Rotation paths and how fast each direction turns (deg/step):
Each turn is a multiple of 5 degrees from 10 to 175, or 0.
Each row of a path follows its step; steps can be skipped.
Rotation 1:
step 0: [  2  15 -17  -6  33  17  -7   3 -15 -14   9   3  -6  16 -18 -16   1  -1
   9   6 -22  22   3   5 -21  13   4  -7  32 -26   1  22   5 -12   0   6
  -6   6 -16  -3   2  22]
step 1: [ 16   5  19  -2 -10 -13 -13  -6  -1  16  13   1  15  11  -8   3  -6   6
  13   7  -1   9 -12  -9  19 -40 -15 -13   8  -4  -6   1  20   6   0  13
  22 -33 -25 -22  10   2]
step 2: [  7  46 -23 -19  28  10 -10   3 -10   3   7  18  -8  12   1 -16 -12   6
 -18  -8  -4   9  18  23  -5   3  -9  13  17  -5  14   6  14  22   4   2
  -5  -9  12  -5   0   8]
step 3: [  6  26  21   6  10  -9  19  -9   2  -9  38  -6  17   2 -15   4  13 -20
  15  16  -1   7 -13   3  -8  -7  13 -23  11  -3   3  12   0   1   5   6
  21 -15 -27  -5  21  15]
step 4: [  7  14  -6 -15  10   8 -15  20 -14   1   0 -13 -15  13 -11 -13 -14   8
   1 -26   2  17  16  -8  -3 -26 -10  18  12 -24  -3  16   3  22  10  -5
   7  -5 -17 -34 -13  -1]
step 5: [ 14  22   0 -11   9   5 -15   4  -8  23  22  -4   9  -2 -14  -2  15  -6
  -5  16  -6   3 -11  15   7  15  -2 -21  20   4 -15  10  26   1  16  20
  23 -26   5  18   7  23]
step 6: [ -2  34  10   9  22  -9  11   2  -3  -5 -14   0  21  12   5 -19   1  18
   7 -18   5  23  11   9   4 -16   6  13  10   6  23   6  -6  14   1   0
  26 -11 -28 -26   2  -5]
step 7: [ 14  24   1  -9   4  -1   1  28   9   8  33  -3 -23 -14 -13   4  -7 -15
   0 -10   5   4  11   4  -5   0 -10 -33  14 -14 -15  20   4  33   0  -7
  16  -7   9   8   7  10]
step 8: [ -9  27 -11  -5  11  -8  -5  -1 -18  18   1 -40   5   2  -5 -20  10   5
  -8   0  -2  22  -8   6  -1  -3  18  -1   8  -4   7  19  -6 -22  17  22
  10  -8 -33 -16 -11   1]
step 12: [  6  26 -12 -19   0 -20 -19   8   1  14   2 -26  -1  -7   1  18 -28  11
 -26 -12  19  12  21   3  -6 -26 -23 -13   7   1  -6   2   3 -15   8   7
  13 -11 -12   4  -5   4]
step 13: [  1  25 -29 -16  18 -15  -1   0   1   4  -8   8  14 -20 -15  -2  13 -12
   7  22  -1   4  -2   2  17  31  12   6  12   1   9  27 -18  18  -1  26
   6 -13  -1 -11  12  12]
Directions:
[-7  0  4  3 -4 -2 -7  0  5  3  6 -3  2  2  3 -2 -7 -4 -3 11  1  3  4 -5
 -3 -3  4 -1 -1  7 -4 -3  5 -2  5 -1  7  3 -8  9  7 -1] | 160
[  8   1  -1  -2  -8   2  -6  -6   0   3   4  -5  -3  -4  -7   0  -1   0
  -2   2  -3   5  10   8   3   9   2   2  -1  -1  -1  -3   3   9  -1   1
  -7   0   0   2   0 -10] | 135
[ 2 -8 -2  0 -1  4 -9  1 -3 -6 -5 -5  5 -3 -8  5  2  0  3  0 -1 -2  0 -6
  0  7  0 11  2 -4 -4  2  2  0  8  2  5 -1 -5  0 -2  9] | 80
[  5   0   2  -8   8  -4   0   1   7   3 -12  -1  -1  -6   2   6   1   0
  -3   3   5   3   2  -5   1   5   5  -1 -12   0  -7   1  -5  -6  -2  -1
   1   3   3   0   2  -4] | 10
[ -3   3   2   2  -3  -2   4  -1  -7   0  -1   2  -6   3  -2   0  -3   7
 -11   1  -2  12   1   2   2  -1  -2   9  -7  -3   4  -2  -7  -4   2  -5
   1  -1  -5   2  -7   6] | 170
[  0  -4   5   0  -7  -5   6  -2   4   5   3   7   0  -4  -1   3   8  -7
  -3   6  -5   3  -5  -5   3   1  -4   0   4  -3  -5   5  -5   6   2  -3
   2 -10   6   2   3   2] | 175
